In the rows, 128 means zero.
Each named move below is a turn or a mirror, shown by a few rows before and after it. Which moves, in which order, take the first row of each later pair to the second? The first pair is answered.
U:
[145 148 148 123 127 142 131 142 177]  ->  [134 163 147 124 109 114 152 157 143]
[118 125 125 129 121 143 112 140 134]  ->  [113 129 124 130 117 131 119 145 122]
[146 111 162 153 113 127 135 176 125]  ->  [151 103 163 152 120 141 125 168 141]
[170  91 199 123 146 179 132 138 150]  ->  [148 124 196 124 111 115 175 174  80]
W:
[103 137  81 128 131 125 108 106 134]  ->  [140 138 132  90 108 123 155 154 115]
[131 145 120 120 131 150 123 140 163]  ->  [134 146 125 118 129 149 127 146 161]
[119 165  98 126 126 127 134 148 145]  ->  [125 164 106 120 123 127 138 156 141]
[111 119  88 123 148 132 100  85 143]  ->  [157 123 151  76 120 131 157 144 119]
P:
[147  79 143 146 141 156 106 111 137]  ->  [157  79 157 118 127 148 130 110 109]
[118 163 133 134 126  88 178 170  71]  ->  [ 97 183  67  99 159 124 135 108 147]
[113 128 110 120 133 132 120  83  98]  ->  [111 118 123 168 136 125 107 108  96]

(two moves a pair)
[102 143  98 138 139 107 105 112 138]  ->  [109 147 101 105 129 106 121 100 127]
P then P
[120 135 120 152 138 124 109 122 157]  ->  [123 148 136 140 118 104 139 150 126]
U then W
[144 152 147 180  95  93 117 157 146]  ->  [143 140 139 185 108 112  96 138 169]
W then U
[163 123 165  86 115 142 160 168 133]  ->  [112 118  89 140 150 150  86  93 166]
U then W
[132 136 135 124 100 147 140 115 127]  ->  [121 140 123 133  99 138 136 109 121]
W then U
[136 146 109  89 124 137 137  75 136]  ->  [129 132 127 188 138 139 102 135 156]
W then P
[ 96 139 112 145 102  75 130 109  69]  ->  [ 90 156  72 120 125 107 103  77 129]
W then P
[118 160 108 159 129 142  99 127 143]  ->  [144 169 126 106 119 151 128 139 149]
W then P
[132 162 102 133 133 134 150 160 115]  ->  [154 138 133 139 134 145 153 163 111]
U then P
[171 133 135 112 118 146 122 106 152]  ->  [158 139 146 155 104 110 132 147 114]
P then U
[149 117 165 109 117 133 113  88 120]  ->  [131 133 153 118 107 102 123  95  90]
W then U
[150 122 126 128 141 121 140 139 107]  ->  [141 120 114 131 143 118 136 120 101]
W then P
[135 142 149 129 122 132 147 167 114]  ->  [128 126 130 145 148 160 108 130 155]
U then W
[ 80 139  72 178 144  86  90  72 133]  ->  [ 87 148  67 115 133  86 116  45 121]
P then P
[119 119 121 124 114 142 111 145 158]  ->  [107 114 111 140 114 130 103 128 139]
P then W
[122 125 111 177 136  95 130 153 111]  ->  [125 137  89  98 132 101 150 101 109]
P then W
[123 134 115 153 133 129 118 145 144]  ->  [139 140 122 102 120 131 142 142 139]
W then P
[117 150 122 138 130 118 144 164 126]  ->  [115 151 116 141 137 126 133 158 141]
P then P
[129 144 124  94 102 107 152 124  93]  ->  [114 128  94 118 130 135 107  80 134]
W then U
[125 124 141 175 126 117 120 181 120]  ->  [114 134 105 167 144 139  95 150 164]
P then P
[123 163 137 108 108 119 161 109  95]  ->  [138 124 167 174 133 154 121 129 132]
U then P
[139 135 139  91 116 132 145 114 141]  ->  [117 145 133 155 115 107 129 153 129]
P then U
[124 147 111 138 125 105 141 129 111]  ->  [130 151 120 119 121 108 152 137 116]
P then W
[139 120 137  92 121 106 146 122 109]  ->  [115 112 124 155 137  99 112 121 111]
W then P
[129 169 118 101  94  79 136 120 104]  ->  [114 168  93 147 124 105  86 115 158]
P then U
[120 116 107 136 158 147  80 109 186]  ->  [103  96 125 185 140 103  86 106 113]
P then W
[ 87 133  78 187 138 103 116 142 123]  ->  [137  91 110 107 154 172 114  81 165]
P then U
[132 133 121 117 135 138 124 119 148]  ->  [119 145 112 135 132 119 126 135 138]
U then P
[116 122 105 157 126 113 123 140 123]  ->  [129 136 100  99 125 128 139 123 138]
W then P
[159 104 158 154 139 150 116 169 158]  ->  [153 113 136 133 149 164 107 142 182]
P then P
[156 149 111  66 107 139 161 136 135]  ->  [121 158  97 166 115 113 129 185 139]
P then U
[134 134 116 149 150 131 104 138 177]  ->  [169 107 161 119 138 140 130 138 152]
P then U
[152  99 161 134 126 133 126 124 124]  ->  [137 123 123 105 133 137 118  95 148]
U then P
[133  99 136 148 137 146 115 119 132]  ->  [136 110 148 138 119 127 141 143 104]
W then U
[127 117 118 115 146 159 100  99 174]  ->  [145  93 173 157 126 135 125 153 122]
P then U
[109 144 109 161 145 123 114 170 160]  ->  [ 88 143  78 138 140 104 117 113 130]
P then W
[120 148 114 134 116 111 141 121 109]  ->  [131 152 129 123 115 119 151 139 114]
P then W
[119 105 142 120 114 104 154 125  81]  ->  [139  80 153 114 138 154 127 103 130]
U then W
[ 81 134  88 157 153 145  89 136 165]  ->  [140 126 162 104 131 162 143 191 159]
W then U
[131 147 112 124 131 143 117 146 156]  ->  [142 142 134 125 120 133 135 166 136]
W then P
[117 144  94 137 141 100 122 122 145]  ->  [119 137 113 146 131  83 136 136 116]
P then W
[135 133 145 163 124 125 133 174 130]  ->  [117 148  92 101 134 134 125  98 146]
P then W
[126 146 118  63 124 146 136 107 155]  ->  [117 123 148 184 131 129 107 169 144]
W then P
[104 115 117 165 132  93 122 110  86]  ->  [158  97 179 123 126 129 150 143 107]
U then W
[141  96 153 109 123 146 139  99 103]  ->  [124  91 139 155 133 143 111  99 111]
W then P
[111 168  75 155 159 166  99  80 208]  ->  [179  91 194 194 147 184 122 128 167]
P then U
[158 120 154 114 111 115 159 175 124]  ->  [136 102 109 148 147 146  96 115 178]
U then W
[143 139 150  85 138 147 124  94 147]  ->  [137 121 172 171 142 134 104 138 133]
W then P
[126 142 100 109 162 119 108 118 152]  ->  [116 150 110 141 148  88 121 152 119]
U then P
[116 147 122 125 147 119 152 139 126]  ->  [129 134 133 118 156 140 145 137 145]
U then W
[122 144 113 140 115 114 143 152 146]  ->  [138 132 123 133 122 132 137 151 162]
U then W
[107 157 120 158 126 114 164 116 139]  ->  [127 136 153 157 119 120 175 127 124]
U then P
[108 131 120 130 113 114 143 137 112]  ->  [114 115 117 134 132 144 117 115 150]
W then U
[107 102 139 151 152 125  89  76 108]  ->  [151  95 194 109 137 138 126 118 106]
W then U
[111  94 129 123 126 106 144  70  91]  ->  [135  86 158 103 125 123 159  86 101]
U then W
[114 141 118 153 129 119 133 150 123]  ->  [125 129 126 148 140 147 118 139 151]
W then U
[163  84 174  97 126 172 115 102 123]  ->  [151  71 179 153 130 154 102 110 104]
W then P
[138 115 147 125 121 145 131 116 122]  ->  [118 122 128 140 123 131 119 104 116]
U then W
[127 150 110 121 139 133 125 142 151]  ->  [132 145 130 130 132 126 136 163 137]
W then P
[ 58  73 144 156 103 124 130  95  88]  ->  [ 97  50 177 133 115 167 126  96 126]
W then U
[ 68 164 102 104  98 101 148 120  92]  ->  [135 128 165  60 111 171 151 137 152]
U then W
[111 136 100 127 105 104 144 128 105]  ->  [137  98 146 157 112 128 135 144 112]
U then P
[103 181 102 125 114 102 139 162 134]  ->  [146 155 139  99 129 151 135 165 176]
U then W
[144 123 141 116 122 135 133 161 146]  ->  [138 114 145 128 110 114 143 151 111]
W then P
[123 140 115  99 128 113 143 103 122]  ->  [137 136 126  90 131 127 142 106 134]
U then W
[155 151 119 112 149 166  96 151 182]  ->  [138 180 122 107 115 109 141 189 118]
W then U
[152 140 144  98 149 159 120 134 177]  ->  [154 124 179 146 134 133 131 173 131]
W then P
[129 131 122  97 126 142 124 104 149]  ->  [128 143 129  91 108 118 143 124 120]
W then U
[122 150 120  98 135 128 138 147 122]  ->  [121 148 124 125 141 134 124 165 136]
P then W
[121 127 143 114 126 112 144 109  91]  ->  [130 104 155 149 145 141 113 113 125]
U then P
[144  59 152  95 112 115 183  81  80]  ->  [132  47 127 115 137 142 147  44 113]
U then W
[138  97 128 136 152 145 112  75 109]  ->  [157 105 162 114 130 131 150 113  84]
W then U
[115 144 117 161 131 102 133 179 150]  ->  [142 128 119  85 141 141 137 124 180]
P then U
[123 124 125 120 147 146 103 119 156]  ->  [103 146 115 126 126 103 128 137 110]
U then W
[163  94 178 118 143 177 120  95 128]  ->  [164  91 183 124 141 174 122 102 122]
P then P
[109 116 111 104 115 110 120  98  96]  ->  [132  99 129  94 126 142 110  93 126]
W then U
[123 139 106 129 127 151 119 102 122]  ->  [129 145 122 114 114 135 144 125  97]
U then W
[111 121 116 176 141 124 104 137 122]  ->  [107 131  94 142 148 136 100 109 143]
P then P
[130 118 130 118 109 126 146 179 143]  ->  [116 110 103 138 129 143 110 146 171]
U then W
[126 123 124 134 131 135 108 135 137]  ->  [127 126 118 116 131 136 111 128 138]
P then P
[138 120 159 162 121 147 159 152 114]  ->  [131 138 115 103 132 166 149  93 146]
P then W
[129 118 145 125 130 117 153 131  69]  ->  [ 99 150  93 116 140 112 135 106  96]
P then U
[119 116 154 138 119 114 135 111 110]  ->  [129 107 158 134 124 130 130 106 128]
U then W
[140 134 122 101 138 151 124 130 158]  ->  [141 125 147 145 130 130 130 168 130]
P then U
[116 123 125 159 124 122 114 140 123]  ->  [130 122 135 108 114 122 141 123 105]
U then P
[140  77 124  94 132 179 111  55 150]  ->  [126  78 166 191 105 114 134 149  71]
P then U
[ 89 153 105 136 140 139 111  95 148]  ->  [ 86 156 127 155 118 102 137 131  99]
U then P
[138 151 151 111 119 146 127 161 157]  ->  [129 161 135 106 121 143 126 156 159]
U then P
[130 120 134 148 125 125 117 148 117]  ->  [139 121 133 100 120 133 133 123 117]
U then P
[123  98 116 148 155  81 143 128  99]  ->  [120 112  89 106 164 100 138  96 129]
W then P
[160 101 126 124 147 163 128 130 164]  ->  [167 104 129 103 142 160 140 122 153]
P then P
[115 166 150 115 120  99 155 145  75]  ->  [151 124 168 104 155 175 114 113 155]
U then W
[125 144 108  88 130 178 105  93 178]  ->  [118 115 149 205 125 142  92 152 130]
P then W
[ 96 168 113 178 145 121 102 138 159]  ->  [ 84 162 100 156 133  95 118  92 109]
P then W
[104 112 123 137 119 100 133 115 122]  ->  [104 119 109 118 127 116 127 107 150]
W then P
[114  98 140 165 123 103 110  82  44]  ->  [103 118 102 121 131 117 103  42  71]
P then U
[149  97 139 139 132 150 133 124 141]  ->  [148  97 136 131 132 151 133 118 145]
P then P
[130 115 113 116 153 145  99 108 149]  ->  [140 116 124  85 139 136 122 102 128]
P then P
[136 161 113 113 127 127 129 162 172]  ->  [123 167 103 121 124 113 131 162 159]
W then U
[112 140  92 121 124 105 126  94 115]  ->  [118 139 107 122 113  98 139 102  95]
P then P
[109 167  98 121 139 137 108 115 149]  ->  [109 149 124 173 129 112 114 145 107]
P then W
[ 88 136 101 216 132  94  99 171 115]  ->  [158 119 183 156 121 133 143 224 130]
U then W
[123 156 113  91 120 129 154 130 133]  ->  [124 133 134 164 133 136 127 164 147]
U then P
[122 114 115 180 141 111 101  93 113]  ->  [131 123 122 126 122  98 138  83  80]
U then P
[155 101 162 119 148 134 126 140 125]  ->  [118 126 131 144 138  94 127 137  89]
W then U
[126 123 123 126 124 107 139  99  81]  ->  [112 134  95 144 136 112 115  93 108]
P then U
[116 140 123 146 143 147 109 127 149]  ->  [121 145 118 110 137 149 122 109 145]
P then P
[136 126 131 128 128 135 143  93 126]  ->  [139 124 140 135 124 129 145 103 115]
P then P
[141 121 106  98 141 158 124  68 139]  ->  [106 143  82 176 142 124 106 109 133]
U then P
[128 163 117 145 181 134 105 127 179]  ->  [154 174 157 114 155 118 152 175 148]
W then U
[125 138 130 119 144 145 111 126 158]  ->  [138 124 161 135 133 135 123 148 134]
P then U
[136 117 135 157 132 148 125 165 153]  ->  [114 121  90 128 136 144 118  95 146]
P then W
[177  98 189 128 121 139 173 109 119]  ->  [148  88 165 167 124 117 153  76  94]
W then P
[137 125 142  92 103 115 172 123  91]  ->  [134 112 155 160 108 109 152 160  89]
P then P
[156 107 169 159 138 127 118 152 130]  ->  [156 113 158  92 125 119 146 106 103]
W then P
[158 106 155 105 132 157 130 123 158]  ->  [ 98 130  93 151 134 107 112  95 126]
U then W
[145  86 171 128 142 168 117 141 148]  ->  [124  88 136 126 152 165  98  96 152]
P then W
[136 112 141  91 125 140 118 111 136]  ->  [134 106 155 136 129 138 106 145 141]
P then W
[116 147 109 127 138 129 116 135 153]  ->  [122 155 122 118 127 117 136 153 134]
U then W
[164 115 164 145 134 149 115 156 136]  ->  [157 119 147 142 144 160 100 141 160]
P then P
[160 130 157 106 134 145 138 185 169]  ->  [103 138  87 157 154 125  89 132 170]
U then W
[116 146  72 136 155 157 106  74 131]  ->  [177 139 149  81 133 175 157 134 125]
W then U
[157 133 130 116 124 130 117 126 160]  ->  [146 125 125 152 129 121 103 125 153]
P then W
[126 117 148  95 129 119 139 125 128]  ->  [110 107 143 145 135 109 118 128 121]
W then P
[159 112 180 127  96 123 173 161  94]  ->  [143 106 165 195 118 133 129 178 131]
P then P
[129 158 100  91 138 155 135 137 165]  ->  [115 140 112 178 141 137 115 168 147]
P then W
[148 182 154 106 113 121 166 185 126]  ->  [136 153 120 133 159 175  96 120 197]
U then W
[ 85 147 110 136 131 118 141 124 133]  ->  [120 137 149 107 125 136 163 147 139]
U then W
[122 126 108  84 153 155 131  93 200]  ->  [ 74 163  80 159 141  97 124 144 169]
U then P
[105 166  93 144 130 113 121 122 127]  ->  [129 141 143 155 115 104 143 151  90]
U then P
[128 118 136 129 114 121 138 116 108]  ->  [133 109 136 139 125 139 123 111 130]
U then P
[129 110 122 117 137 143 119 100 134]  ->  [136 108 133 107 127 135 133 105 115]
P then P
[120 126 151 162 126 131 118 163 122]  ->  [136 131 148  84 116 143 144 123 117]
U then P
[120 136 121 104 129 123 143 124 128]  ->  [122 131 134 117 125 115 146 138 115]
P then P
[145 169 131 119 138 117 131 149 127]  ->  [139 163 130 135 133 105 131 146 106]
W then P
[138 115 127 117 143 140 159 124 135]  ->  [140 112 136 127 140 136 162 134 126]
P then P
[126 153 110 131 129 128 121 144 142]  ->  [143 133 129 127 136 145 117 138 152]
P then U
[103  96 108 175 140 121  97  67 106]  ->  [142 108 169 129 102 101 166 136  62]
U then W
[122 126 136 107 120 111 151 103 101]  ->  [138 111 145 101 132 140 139  93 131]
U then W
[127 151 107 142 151 168  82 167 202]  ->  [ 86 129  75 188 148 124  68 111 139]
P then W
[ 88 107  93 168 121  98 116  94  95]  ->  [155  95 172 111  99 126 167 151  96]
U then W
[116 192 135 147 148 114 139 121 136]  ->  [113 192 135 148 146 109 143 117 124]
P then W
[146  97 113 175 166 144  93 150 142]  ->  [127  96  79 135 158 124 104  81 104]
P then W
[ 81 146 114 166 114  91 142 146  80]  ->  [ 94 138  85 101 144 154 113  72 153]
P then U
[144  97 149  99 124 148 140  97 113]  ->  [155  97 165 126 130 159 133 138 133]
P then W
[119 139 118 132 116 103 142 145 113]  ->  [118 140  98 118 133 128 121 119 148]
P then U
[143 151 110 145 128 116 120 148 123]  ->  [159 142 126 132 130 132 121 150 137]
U then W
[126 194 104 114 133 131 125 186 171]  ->  [ 96 184  77 157 142 120 100 158 157]
P then W
[150  87 118  93 134 159 144 121 111]  ->  [123 101  81 138 152 160 108 125 143]
U then P
[175  89 179 117 115 154 144 140 119]  ->  [130 147 130 107  92  95 168 148  76]
P then U
[ 84 127 108 133 140 105 112  84 120]  ->  [141 105 167  92 141 151 129 109 153]
W then U
[110 120 126 172 136 150 111 118 155]  ->  [102 150 113 108 107 115 158 106 111]
U then P
[128 151 107 105 134 161 120 141 190]  ->  [148 119 161 150 124 154 132 184 159]
P then U
[162 102 161  93 135 161 171 155 149]  ->  [130 129 103 109 158 170 133 135 197]
U then P
[156 177 134  41 105 134 168 163 150]  ->  [160 160 168  96  96 115 173 209 121]
P then P
[144 114 156  84 110 132 149 136 116]  ->  [115 105 111 117 136 144 100  87 146]
U then W
[123 128 114 158 136 123 104 149 153]  ->  [107 128  96 136 131 109 111 105 123]
P then W
[119 131 134 164 123 136 135 153 132]  ->  [116 138 114 151 132 147 124 135 152]
P then P
[132 138 138  93 106 116 154 121 102]  ->  [108 131 101 119 128 123 117  83 126]
W then U
[130 120 104  90 124 124 139  75 108]  ->  [145 116 118  80 125 134 143  81 116]
W then U
[144  87 168 152 130 115 130 123 110]  ->  [126  95 148 165 130 104 125 114 102]
W then U
[142 107 152 139 123 120 142 139 101]  ->  [138  95 140 148 140 142 116 116 129]
U then W
[111 154 104 112 129  87 149 134  87]  ->  [132 160 129 100 128 102 158 172 108]
P then W
[101 133 105 162 107  96 122 115  91]  ->  [125 139 124 103  92  99 156 121  86]
P then W
[138 142 120 103 121 119 152 134  99]  ->  [150 114 139 155 143 148 119 146 131]
U then P
[153 139 147  87 122 124 158 154 135]  ->  [126 119 145 161 123  93 139 150  93]
W then P
[154  70 176 152 121 119 127 132  79]  ->  [137  79 131 102 124 123 124  65  84]
W then P
[125 161 137  81 108  86 201 154  76]  ->  [165  83 193 174 157 166 130 168 155]
U then P
[126 144 114 197 134 107 102 149 157]  ->  [110 147  80 138 123  90 120  74 118]
P then W
[108 169  99 122 123 114 101 124  87]  ->  [112 175  92 122 135 131  90 133 122]
W then P
[164 113 143  95 123 199 128 131 169]  ->  [138  99 128 174 137 188  88 130 165]
P then W
[ 87 168  95  51 112 115 163 122 121]  ->  [106 155 151 141 116 120 152 224 136]
P then W
[133 103 135 108 117 137 126  66 107]  ->  [111 110 113 161 133 135  92  81 133]
U then P
[133 150 158 114 124  97 157 186 136]  ->  [128 127 132 135 162 143 100 133 197]
U then W
[131 102 114 134 143 121 113  95 123]  ->  [120 114 104 135 136 108 118 101 112]
U then P
[130 110 126 162 136 118  94 103 134]  ->  [133 107 131 134 121 105 116  89 101]
P then W
[128 110 147 145 135 153 118 128 113]  ->  [115 118 136 154 132 138 118 127 100]
U then W
[120 153 127  95 113  98 153 152 108]  ->  [ 96 144 109 147 122  87 125 144 102]
W then P
[118 112  89 141 143 131  92  90 127]  ->  [140 129 129 110 107 100 149 147  78]
U then W
[113 146 110 145 123 115 114 129 139]  ->  [143 133 139 124 125 141 119 138 159]
W then U
[141 112 134 134 115 123 109 103 135]  ->  [139 115 141 135 106 111 120 115 117]
P then U
[107 120 103 119 115  99 125  87 104]  ->  [119  95 136 169 122 106 111 116 106]
U then P
[136  87 161 205  98  92 137 137 100]  ->  [134 121 108  73  98 109 158  53 122]
P then U
[128 167 123  98 116 132 149 179 149]  ->  [ 95 169  83 129 131 123 121 147 157]
W then U
[106 135 108 145 116 110 126 122 130]  ->  [125 121 139 140 107 109 143 133 109]
U then P
[131 105 136 112 134 133 122  97 123]  ->  [128 111 143 108 123 119 138 111 105]
W then U
[109 123 106 109 132 122 122  77 100]  ->  [116 117 127 116 122 110 136  94  75]
P then P
[113 148 112 110 121  99 139 140 120]  ->  [102 143 106 135 128 100 123 143 129]
W then P
[123 131 171 122 117 126 156 126 131]  ->  [ 99 157 139 124 117 110 155 123 131]
P then U
[142 144  94  58 131 124 144 100 136]  ->  [120 134 111 194 138 102 106 171 134]
P then U
[154 112 181 121 107 101 159 149  75]  ->  [102 173  91  93 115  83 145 112  99]
P then U
[121  86 127 185 135 129 115 147 136]  ->  [125  94 139 178 120 112 139 170 112]
U then W
[143 122 133 136 148 176 124 110 148]  ->  [132 111 132 168 146 160 118 105 123]
P then W
[132 118 135 182 139 115 120 150  92]  ->  [160 105 159 164 145 143 122 156 111]
U then W
[136 152 101 104 139 110 151 142 140]  ->  [130 145  91 113 148 120 135 127 154]
W then U
[125 140 112  95 134 145 125  99 150]  ->  [109 158 105 100 121 116 140 111 119]
U then W
[147  86 199 114 106 128 168 132  88]  ->  [108  76 151 150 118 110 136  77  70]
W then P
[146 102 160 144 136 138 123 127 122]  ->  [134 127 143 108 120 114 150 119  94]
P then U
[128 103 153 164 140 139 107 135 133]  ->  [142 115 152  87 127 144 139 109 128]
W then P
[152 153 146  65 106 108 162 167 118]  ->  [107 185  93 123 120  91 123 180 143]
P then U
[134 186 124  74 115 119 165 178 148]  ->  [134 179 140 107 112 109 162 203 135]
P then P
[138  72 140 129 161 143 106 128 116]  ->  [109  91 118 145 149 105 112 130  83]
U then W
[140 102 165 118 154 138 126 117 128]  ->  [117 121 147 129 139 101 140 126  88]
W then U
[121 133 122 126 138 141 124  95 144]  ->  [115 146 128 121 119 112 149 113 110]
U then W
[107 160 123 105 122 112 134 137 119]  ->  [ 99 154 121 139 127 107 119 145 121]
W then P
[111 145 160 143 131  86 145 141  98]  ->  [147 116 182 129 155 142 122 126 154]
U then W
[113  99  93  92 112  97 161 114 118]  ->  [115  90 114 120 106  86 163 143 100]
P then P
[116 141 136  94 134 141 168  79 102]  ->  [ 87 150 123 187 144 119 136 123 106]
P then U
[142 111 140 107 148 157 113 114 149]  ->  [136 116 159 141 128 120 134 157 101]
P then U
[103 158 114 152 136  90 138 160 127]  ->  [149 133 156 123 145 137 140 171 164]
U then W
